Rotation paths and how fast each direction turns (degrees a step)
Each turn is a multiple of 5 degrees from 10 to 175, or 0.
Each row of a path follows its step; steps can be skipped.
path 1
step 0: [ 14  -7   0   8  11   0   2  -3  -8 -10  -9   9   4   7   1  -1   0   9
 -10  -6   4   9  -1  11   0  -4  -2   2   3  -8   2  -3  -3]
step 1: [  1  -3  -7   5  -9  11  11  -4  -5   4  -6   2   2   0   5  -7 -12   7
   6   2  -6  11  -6  -1   5  -8  -3  11  -1   2  -5  -8   3]
step 2: [ 11 -11 -16  -2   2  -1   0 -11  -3   2   3 -13   3   1   7  -7  -3   6
   0   2   0  -7   4  -6  -6 -10  -2  -6  -9   0   1   2   6]
step 3: [  4   3   1 -10  -5  -4  10   1   0 -11   3  -1  -4  13   6  10   1  -1
   7   5   4  -4   2   3  -2 -16   0  -1   1  -7   4  -8  11]
step 4: [ 13   4   6   5  -8   0  10   4  -3 -15  -1  -7  -7  -1  -4  -3   9   3
  -5   4 -14   3   8   2  -2   0  -5   2  -7  -7  -5  -2  -5]
step 5: [  0  -3   2   4  -1   6   2  11   1   1 -10  -3   5 -13   3   4 -12   5
  -3  13  -2  -2   5   7  -2 -13  -5   3  -1 -10   1   9  -3]
step 6: [  5  -9   3  -4  13  -4   0  -5  -9   6  -9  -5  -4   3  -3   4  -1   4
   3  -1   2  17   2  -6   3 -13   1  -4  -2 -11  -1   3  -7]
step 7: [ -6  -9   0   7 -13   6  11  -5  -4   8  -5  -6 -12   7   3   4   4   1
   3   3   3  -4   1  -7   0 -12   4   4   4   5  -4  -7  -8]
step 8: [  5  -5  -3  10   0   7  -5  -5  -5  -6   3  -2  -6   9  10  -3   5   5
 -17  -1   4  -6   3   5 -14  -6   0  -5  -2  -7   5   0  -3]
step 9: [ -1   3   2   6   0   2   8  -1   1 -12  -5  10   6   8  10   2  -7  13
   0  -5  -2   5  -2   8   4  -9  -6   3  11 -10  -2  -7   3]
[-1  1  4 -3  3 -2 -5 -1 -4 -3 -1  4 -1  4  0  0 -2  2  5  2  1  2 -1  2
  0 -1  2  0  1 -2  0 -2  1]
125
path 2
step 0: [ -6  -1   8   1   0  -9  -3   2  11   2   4  -7  -7  -1  -9   0 -17  -8
   0   2  -1   3   3  -4 -10   9  -7   7  -2   2   2   4  -9]
step 1: [ -9   0  -6   3   9   3  -4   1  -1  -3   1   1  -2 -12   8  -5  -9   3
   0   7  -9  -8  11  -4  -4  -1  -1  -6  10  -5 -14  -5   2]
step 2: [  4  -4  -7  -6  -9   1   6   3 -13  -1  -5  -5  -2  -3   3   5   5  -5
  10   5  -3  -5 -10   7   3   6  -2  12  12   1 -10  -3  -9]
step 3: [ -9   8   1  -6  -5  11   8  -6   7   5  -9  -7   0  -2  -2   2 -12   8
   8  -2  -2  10  -6  -1   6   5   1   4   1   1   9  -8   6]
step 4: [  7   3   1  -2   8  14   8   6   0  -3  -8  12   1  -1  12 -13  -1   0
   5  -7  -2   2   8   1  -3   1   2  -3  -5  -9   6   2 -10]
step 5: [  7   0  -3  -3   1  -3 -11  -2  -6   6   5  -1  -9   0 -12   4  -6   0
   6  -2   3   1  -1  14 -14   7  -6  -1  -2  -7   6   5 -12]
step 6: [  0   4   3   4  15  -5  -5  -7  -8  -2   3  -9   4  -2  -2  -4 -11   1
  -1   0 -13   5   3   6  -1  -6  -3   0   0  -8  -4 -12  13]
step 7: [  9 -10   1   1   6  10   5   7  -6  -7   6  -3   2  -9   4   8   6 -10
   2  -8  -1  -1 -11  -5   1  -8  -6   4   1   0  -6 -10  -7]
step 8: [ -4   2  -1   8   3   1  -6   5   9   4   1  -6  -6   2   1   7  -4  11
   4  -6  -2  -1 -18  -1  12  13  -3  -2   0   4   8  -4  -5]
step 9: [-11  -5   2  10   6   8  -2  -2  -1  -3   0   1  -1   5  18 -15  -5 -10
  -1   4   0   4   5   6   7   5  -3  -1  -4  -2   7   4   1]
[ 0 -2 -2 -3 -1 -1  0  1 -1 -2  0 -2 -1 -1  1  1  1 -2 -4  3  4  3 -1  0
 -2 -2 -2  5 -3  0  2 -1 -6]
145
path 3
step 0: [ 22  -4   9   2   2   5   5   0  10   4  -4   8   2  -7   2  -2  11  -5
   5   5  -1   0  -7   5   6 -14   5  13  -9  -8  -6  -1 -11]
step 1: [ -2   1  12  -7  11  -3  19  -1 -12   0   7  -8 -11 -11   0 -12   3 -11
  -1   1  -2  -2  12  -9   3  -6   3  -4  10  -4  -7  -2  -3]
step 2: [  2  -3 -11   7 -12  17   6  -8  -3  -6  -3   3 -10   0   1  -3   2  -2
 -11   9   7 -10  -4  -5  -3  -7 -14  -8   8  -8  10   0  -8]
step 3: [ 23 -12  -7  -8  -1  -5   8   5  -6   6  -4  -7   1  -1  -1   5   6   0
  -7  14   2   8   8  -3  -3   6   0   3 -10   3   5  16  -3]
step 4: [  0   5  -8   0   8   0   2  13  -3   5   0   6  -9  -7  -6 -10  -1   4
   1  -1   1   6   4  -7 -21 -10  -7  17   2 -12 -11  -3   1]
step 5: [ 12  -6  -3   2  12  -1   6  -4   7 -16 -11   3   3   5  -4  -4  11  -6
   6  -1  -2 -11  10   2   9  -6  -9   6   7 -14  10  -6   5]
step 6: [ -1  -1   9  -4  -1 -12  11   1 -12  12 -11  -2   2   5  -3   2   2  -9
   0  -2   7  -7   5 -10  -2  -7 -17  -1   5  13   2   4 -15]
step 7: [  3   0 -16  10  -6  10  10   7  -2  14   9   2   0  -2   2   4  23   3
   7   0   0   1  -7  -2   1  -5  -6  -2  -4 -10  -1  -2 -11]
step 8: [ 15  -2  -9 -17  10  -3  -1  -4  -4  -7   1  -8  -1  -6   1  -3   1 -12
  -4   8 -14   3  -4  -7   7  -3   2  11  -1  -5  -9  -6 -15]
step 9: [ -3   2   8   6   1  -6  12  -9  -3   5   2   8 -18 -15  -3  -2   2  -7
 -10   7  -5  -5   1   6 -10  -5  -9  12  10  -2   9  -4   1]
[-3  3  1  0  1 -1  1  3 -1  1  2  1 -5 -2  1  0  5  4  0  0  3 -1  5  1
 -1  2  0  0 -1  4 -3 -2 -1]
130
[ 3  3 -1 -5  0 -1  2  2  0 -3 -1 -3  1  0 -1  4 -1 -1 -2 -1  4  2  1  6
  4 -1  1 -1 -2  0 -1 -1  0]
145
[-1  3 -2  0  2 -1  1 -1  4 -1 -1  0  3 -1  0  0 -1 -2 -4  2 -2 -3  4 -2
 -1  1  4 -1  6 -1  0 -4 -1]
100
[ 0 -3  0 -1  1  1  1 -2  0  0  5  1 -1 -1 -3  0  1 -1  0  0  1  0 -4  0
  1  2  1 -6  3  0 -3  0 -7]
60
